Questions about the table below. Indices start at 0.
1) The entry in row 0 and column 0?
2) The bottom-left entry?
3) The entry just right of -1.63?
4) The entry in row 2 and column 2?
5) The entry just left of -4.76?
6) The entry at row 1, column 0?
7) The entry just right of 2.61?
8) The entry just left of -0.21?
[[-1.63  1.90 -4.91 -4.76 -4.10 -1.92 -3.91 -0.72  3.41 -6.95]
 [-1.10 -1.33 -0.85 -1.52 -5.40  2.61 -2.63 -4.02 -0.21 -3.08]
 [-0.81 -1.79 -2.17 -0.02 -2.14  0.73 -2.60 -2.46 -2.68 -0.66]]
1) -1.63
2) -0.81
3) 1.90
4) -2.17
5) -4.91
6) -1.10
7) -2.63
8) -4.02

X = ((-0.40, 1.93, -0.69, 2.03, 1.24, -6.67, -0.76, -1.75, -2.25, -0.18), (1.62, 1.37, 0.16, -5.30, 0.66, -5.65, -0.67, -1.21, 0.06, 0.55), (1.72, 1.18, 0.18, -6.46, 0.60, -4.84, -0.57, -1.37, 0.45, 0.64), (-0.68, -0.28, -0.50, -0.25, 0.11, 4.75, 1.26, -0.50, 0.45, -0.47), (0.56, 1.75, -0.28, -1.01, 0.99, -6.57, -0.76, -1.38, -1.31, 0.13), (0.54, 0.50, -0.35, -6.39, 0.68, -0.64, 0.03, -2.44, 0.72, 0.50), (0.82, -1.07, 1.03, 2.88, -1.33, 2.58, 0.39, 3.67, 0.92, -0.28), (-0.79, 0.09, -0.84, -3.53, 0.70, 2.81, 0.68, -2.66, 0.36, 0.04), (0.67, -1.16, 1.03, 3.35, -1.36, 2.46, 0.24, 3.67, 0.82, -0.24), (-0.82, -0.23, -0.61, -0.50, 0.22, 4.71, 1.23, -0.89, 0.39, -0.44), (0.89, 0.63, -0.19, -6.85, 0.64, -1.54, -0.11, -2.25, 0.77, 0.59), (1.51, 1.45, 0.12, -4.65, 0.70, -5.94, -0.71, -1.20, -0.15, 0.47), (1.48, 0.90, 0.07, -7.18, 0.58, -3.32, -0.38, -1.75, 0.75, 0.68), (0.43, 1.78, -0.33, -0.54, 1.02, -6.62, -0.77, -1.44, -1.45, 0.08), (0.67, 0.55, -0.29, -6.61, 0.66, -0.97, -0.03, -2.40, 0.75, 0.53))
Find the second smallest entry.
-6.85
The entry just right of -4.84 is -0.57
Find the first entry in reading order.
-0.40
The entry just left of 1.37: 1.62
The entry just left of 0.18: 1.18
The entry just right of the largest entry -> 1.26
Find the entry just left of 0.11.
-0.25
The entry just left of -1.33: 2.88
The entry just left of the smallest entry: 0.07
The second largest entry -> 4.71
The 3rd smallest entry -> -6.67
Find the minimum.
-7.18
The entry just right of 0.89 -> 0.63
Find the entry just left of 0.16.
1.37
The entry just left of -2.44 -> 0.03
